In the rows, zero is written as 128.
The same turns and mirrors carry the whole set onto itself and the rows of a family onto each other. Which other rows belong to the same family as each row named below? List them in the order they appear above.
These 20 rows form 5 families of 4 rows each.
kodu: [149 159 138 146 148 112 130 114  95 139 114 117]
tivat: [132 122 176  83 151 119 130 120 114 139 135 149]
fimu: [127 139 154 110 159 118 115 109  97 137 138 160]
panef: [138 135 131 117 137 142 158 143 140 135 102 106]
Vamab: [162 124 124 121 136 136 158 143 124 125 108 109]
dizen: [119 125 154  97 142 110 130  97 105 140 149 151]
rava: [159 117 125 128 133 134 140 150 127 131 110 109]
Noza: [110 139 124  93 128 135 149 149 108 116 121 123]
dag: [ 96 142 140 104 130 147 141 120 108 116 134 112]
ruf: [156 148 146 125 157 116 125 100 103 166 133 131]
sebi: [156 136 142 119 117 149 156 142 140 136 127 116]
zef: [137 118 178 120 146 122 121 100 106 136 138 150]
dutir: [104 127 149  99 126 130 165 130 123 109 129 124]
bet: [121 132 165  90 140 102 124 110 110 137 145 147]
mos: [115 124 146 103 125 155 161 138 114 113 114 126]
kani: [ 97 122 151 100 120 133 155 128 115 118 135 113]
zup: [168 139 127 133 155 114 118 104 109 142 129 129]
zupok: [159 116 131 120 129 138 140 150 135 153 109 129]
Kire: [171 144 135 134 144 112 119 112  97 140 124 122]
fip: [140 138 136 122 163  99 119 108  98 151 113 118]

Which other rows belong to the same family as panef? fimu, ruf, mos
Which other rows belong to the same family as rava? bet, kani, Kire
Which other rows belong to the same family as fip? Noza, sebi, zef
Which other rows belong to the same family as dizen? Vamab, dutir, zup

The same turns and mirrors carry the whole set onto itself and the rows of a family onto each other. Which other rows belong to the same family as each row named below? List them in the order they appear above.
These 28 rows form 7 families of 4 rows each.
vegog: [104 121 139 155 126  96 107  95 124 127 128 104 118 135 107 104 114 122
 125 156 128 131 120 108]
Rozo: [130 131 120 162 139 144 159 132 137 119 133  98 149 151 135 108 110 120
 141 114 120 126 127 170]
kom: [132 139 147 139 116 100 129 117 144  82 124 130 125 139 128 131 119 164
 145 161 152 107 122 107]
Suz: [136 109 142 153 121 115 145  93 114  93 161 126 116 139 138 128 131 128
 154 152 119 124 137 105]
Safo: [140 136 124 152 135 153 146 110 150 116 146 120 141 142 124 122 123 142
 123 102 110 105 143 169]
potok: [132 143 114 147 126 159 145 147 122 125 125 132 136 153 129 113 113 127
 124 100 112 105 119 158]
Sed: [117 147 138 147 108 135 118  94 113 125 122 107 128 164  96 126 107 159
 119 143 151 135 120 115]
tek: [100 137 140 126 105 115 128  87 143  96 132 126 120 163 108 134 116 162
 120 143 139 122 119 120]
funu: [135 121 146 117 137 125 132 150 105 131 152 122 130 126 128 132 115 109
 138 100 107  99  98 126]
Kefi: [113 129 135 157 133 108 128 101 140 123 127 130 108 114  85 105 123 127
 112 146 135 114 123 120]
Rerap: [130 143 123 137 125 136 164 127 144 122 125 116 130 153 143 128 138 153
 114 104 117 116 136 167]
Razaz: [142 150 129 154 151 104 149 132 121 142 144 121 131 156 130  97 113 126
 133 108 106 111 127 162]
fof: [138 134 150 138 109 101 150 111 124  90 154 127 112 155 149 136 121 133
 167 148 133 135 129 115]
kopo: [148 140 121 146 112  99 131 102 117  88 147 152 124 147 144 136 115 141
 143 147 141 101 127 109]
nad: [126 124 140 153 119 107 129  84 105 110 132 134 135 160 113 111  94 129
 121 156 131 128 101 102]
basu: [147 134 120 138 129 145 137 174 123 139 115 120 145 141 125 132 117 131
 131 108 115 108 114 133]
dop: [140 100 142 123 127 134 132 149 127 135 156  97 125 120 133 128 110 127
 147 105 102 117 135 144]
sas: [131 113 134 156 123 115 134 113 110  99 163 127 110 132 117 153 130 145
 142 129 136 118 160 111]
kar: [135 143 158 119 136 119 135 164 116 116 118  99 129 110 147 103 121 155
 127 137 120 117 115 127]
lirul: [122 138 132 132 102  98 110  95 128 132 128 138 120 158 101 124 117 141
 109 144 132 121 101 108]
givi: [103 150 132 121 132 139 160 111 133 114 147 106 133 143 155 122 124 141
 118 106 117 139 124 155]
sube: [147 122 142 131 132 136 110 155 132 126 120 100 145 108 108 131 115 144
 124 117 118  91 124 128]
pubit: [132 121 131 144 144 127 138 132 149 135 139 109 124 120 129  90 102 119
 135 118 104 114 130 169]
kob: [143 125 140 165 107 101 135  98 108 103 149 126 138 158 133 127 113 130
 145 146 145 128 106  94]
kero: [136 106 153 130 131 155 131 165 110 122 126  96 140 132 116 120 110 127
 136 124 107 117 107 136]
risa: [101 140 149 124 114  96 121 102 125 115 117 116 108 146 109 105  96 122
 128 154 126 135 104 117]
rit: [148 140 138 151 124 143 147 105 125  88 129 136 134 132 129 134 116 143
 153 158 160 113 111 105]
Lafos: [125 129 141 118 130 135 122 162 123 112 103 113 129 113 137 129 120 143
 115 117 127  93 113 138]

Which other rows belong to the same family as Kefi? sas, kar, givi
Which other rows belong to the same family as funu? Sed, Razaz, rit
Which other rows belong to the same family as kero? Rozo, kopo, lirul
Which other rows belong to the same family as Lafos? vegog, Suz, Rerap
Which other rows belong to the same family as kom? tek, dop, pubit
Which other rows belong to the same family as Safo? fof, sube, risa

The same turns and mirrors carry the whole set onto itself and the rows of a family onto each other. Which other rows belong to the same family as each row named below? List them in the order they appear above.
These 20 rows form 4 families of 5 rows each.
parez: [106 129 135 132 143 132 148  80 163 139 160 131 160 126 139 133 134 102
 138 124 131 144 116 131 132 126 136 139 126 128]
zar: [127 117 119 152 145  85 109 144 111 150 110 118 132 180 124 156 130 134
 127 120 136 134 142 143 122 109 118 133 117 126]
kura: [106 121 102 145 130  94 127 141 112 145 117 111 142 182 137 141 146 136
 141 115 135 133 140 157 118  97 113 122 120 116]
fesab: [ 89  97 134 147 163 123 130 144 129 135 148 126 150 114 133 133 109 129
 160 116 132 131  98 153 133 114 112 105 113 141]
dalu: [ 86  95 122 122 151 126 127 150 134 139 146 131 145 126 146 138 108 130
 162 105 132 126 104 146 127 109 108 109 109 132]
rigul: [106 111 135 121 161 123 112 143 123 134 153 127 143 123 130 134 101 134
 167 113 137 137  94 138 143 128 116 116 117 142]
nege: [126 163 114 138 136 116 115 149 123 162  98 133 139 134  87 126 125 126
  99 118 129 151 108 160 105 110 119 121 151 142]
papin: [132 132 128 119 134 111 131 106 159 138 111 135 132 128 140  92 131 143
  94 121 111 119 121 169 126 165 113 122 135 142]
kotu: [100 123 139 131 141 137 148  72 150 145 164 133 174 123 129 118 142 119
 122 125 129 142 120 141 123 129 121 131 125 131]
los: [121 132 113 155 142  96 125 138 105 138 125 102 145 187 116 133 136 132
 138 117 147 148 129 147 137 113 122 125 119 114]
zopan: [ 88 119 130 117 132 145 149  83 147 149 161 139 167 132 133 123 141 107
 126 111 120 136 119 137 111 127 112 141 121 126]
bel: [137 141 122 116 133 121 130 104 164 136 110 139 130 120 149 100 119 128
 102 122 111 123 120 147 129 158 123 133 146 132]
Sena: [133 158 118 137 115 105 124 138 120 163  90 145 134 130 111 121 128 115
  95 122 136 147 127 140  88 126 125 123 133 143]
rini: [ 98 139 140 122 142 135 142  83 130 142 166 138 159 125 117 112 133 108
 128 126 122 142 118 138 123 132 126 160 125 135]
zude: [114 153 103 128 113 111 119 141 129 167  93 140 136 130 107 130 143 126
 108 112 124 143 116 163  82 112 111 111 145 145]
big: [115 131 124 112 124 117 131 102 169 141 105 138 120 143 142 102 138 133
 105 104 104 119 121 167 117 160 109 125 134 135]
govo: [126 156 118 142 123 105 124 142 117 171  98 134 143 127 102 123 141 126
  97 124 131 146 123 163  86 116 116 108 132 154]
pazil: [125 153 143 117 144 111 126 104 163 136 109 136 112 145 129  96 122 135
  99 115 116 128 125 170 135 153 123 138 131 138]
gel: [ 97  95 124 150 161 113 129 151 130 135 145 129 139 126 125 151 106 114
 162 119 128 134  95 145 129 113 127 126 116 140]
vez: [119 117 119 160 147  92 120 139 107 147 119 104 145 178 127 144 144 142
 133 124 131 131 143 161 128 102 109 120 116 126]

Which other rows belong to the same family as dalu? kura, zopan, zude, big
Which other rows belong to the same family as kotu? fesab, papin, govo, vez

The same turns and mirrors carry the whole set onto itself and the rows of a family onto each other. Which other rows belong to the same family as each row named below? List them in the order they appear above.
These 32 rows form 4 families of 8 rows each.
dapat: [131  90 152 107  88 170 118 145 123 146 110 158]
lega: [157 130 153 104 135 138 121 125 107 136 115 146]
Ras: [133  84 129 116 104 159 103 141 106 120 136 145]
gozu: [139 100 165 113  91 153 132 150 129 141 103 179]
tum: [136 133 142 107 121 105  93 137 139 113 150 139]
vab: [144 118 138 107 113 142  68 121 145 145 135 175]
Nif: [116  97 135 116  75 131  94 162 147 120 135 158]
rak: [153 116 153 119 112 161  72 128 141 144 122 173]
vileb: [162 122 158 114 126 146 111 107 127 146 119 160]
bam: [139 125 139 111 112 104 107 124 143 119 148 131]
garur: [129 110 159 116  99 130 146 160 121 115 117 140]
dupin: [136 125 157  98 100 123 125 149 155 147 108 190]
gezil: [140 136 161 105  99 117 117 150 164 134 114 183]
rurar: [117  98 141 118  77 134  94 155 160 123 135 170]
fumak: [137  96 153 115  90 166 123 144 130 147 101 176]
koz: [147 122 147 121 102 152  67 124 145 135 129 172]
mota: [110 106 137 109  86 124 104 175 141 114 134 156]
ded: [139 143 167 107 108 112 112 140 162 139 115 173]
zum: [142 139 145 115 126 101  97 135 142 115 141 158]
Fom: [120 112 143 103 101 112 143 154 127 117 129 142]
govu: [136 103 140 124 111 149  88 132 113 114 142 127]
Ser: [133 104 158 110 101 167 107 158 126 141 104 184]
Rorer: [133 129 130 110 121 117  83 131 141 117 149 137]
mamuk: [140 112 128 116 108 159 105 134  99 134 141 139]
romu: [133 101 155  98 126 120 142 144 118 121 117 140]
vube: [121  93 127 131  85 129  97 157 138 115 140 169]
Gek: [157 131 161 106 138 140 120 119 121 138 116 159]
fogaf: [133  92 135 117 113 155  99 132 103 126 136 133]
Dero: [125 107 149 101 110 118 148 159 123 125 122 144]
difu: [152 135 168  91 129 142 117 124 129 145 110 146]
namu: [133 118 168 106 103 111 108 146 169 127 111 176]
kep: [141 128 141 124  87 151  73 137 149 139 133 175]

Which other rows belong to the same family as namu? vab, bam, garur, Ser, mamuk, vube, difu
Which other rows belong to the same family as fogaf? tum, Nif, gezil, fumak, koz, Gek, Dero
Which other rows belong to the same family as Fom? lega, Ras, gozu, rak, rurar, ded, Rorer

The same turns and mirrors carry the whole set onto itself and the rows of a family onto each other. Which other rows belong to the same family as each row named below? List them in the order they appear above.
These 28 rows form 7 families of 4 rows each.
dek: [126 122 171 136 117 148  97 180 132 129 119  92 147 137 118]
zom: [ 88 132 141 133 138 146 132 140 166 126 166 124 114 119 142]
Kol: [119 137 160 140 107 124 114 169 102 124  99 108 134 128 114]
fav: [101 140 163 125 119 120 105 156  92 131 114  87 122 123 114]
pak: [ 80 130 153 127 136 140 132 132 151 110 160 124 122 106 143]
Fop: [ 80 151 150 159 131 157 129 135 140 118 167 123 123 115 152]
feli: [ 85 138 142 136 138 157 141 129 155 119 163 118 116 119 140]
tarem: [ 78 139 142 152 146 148 130 135 127 134 175 119 130 107 148]
Ture: [108 130 161 127 109 116 103 171 110 147 109 107 122 124 107]
popa: [124 126 166 144 123 136  94 175 119 140 115  97 138 144 107]
Kab: [126 118 161 141 130 131 111 169 126 132 104  89 139 143 114]
mafur: [112 124 171 139 121 141 102 175 129 133 112  89 148 142 101]
tato: [ 75 135 143 136 140 142 134 133 163 131 159 123 113 126 124]
zire: [116 139 172 123 109 128 108 176 101 125 122  92 124 115 116]
serub: [102 138 172 135 112 125 104 172  99 126 113  96 126 124 105]
Tonav: [ 83 129 130 136 143 162 129 136 152 122 161 128 127 124 135]
lepa: [114 130 165 145 113 136 102 178 123 154 115 102 152 139 110]
tulu: [110 123 165 142 129 143  92 162 129 139 113  86 156 148 118]
Zanes: [119 137 165 132 117 127 107 172 100 139 119  92 125 129 102]
Tedug: [100 125 141 127 137 148 139 136 158 122 157 135 114 117 130]
Mutab: [ 80 144 161 153 132 151 131 138 142 119 169 120 146 107 151]
tis: [ 94 152 155 169 124 154 133 146 129 128 168 135 132 109 147]
Fadu: [ 68 158 153 166 131 144 128 141 137 134 168 124 126 118 138]
getol: [124 128 159 138 114 138 117 169 120 132 101 101 150 141 111]
biso: [ 82 157 148 158 128 148 135 149 138 131 176 121 125 110 151]
kube: [ 81 123 137 140 152 146 121 132 146 128 165 122 123 115 145]
Neru: [ 76 149 136 155 132 155 129 139 119 121 167 129 126 107 144]
Geno: [117 139 165 146 120 121 116 171  94 132 112  89 130 126 118]

Which other rows belong to the same family as Kol? tarem, getol, kube
Which other rows belong to the same family as Geno? Kab, Tonav, Neru
Which other rows belong to the same family as zire? dek, tato, Fadu
Which other rows belong to the same family as zom? mafur, serub, biso

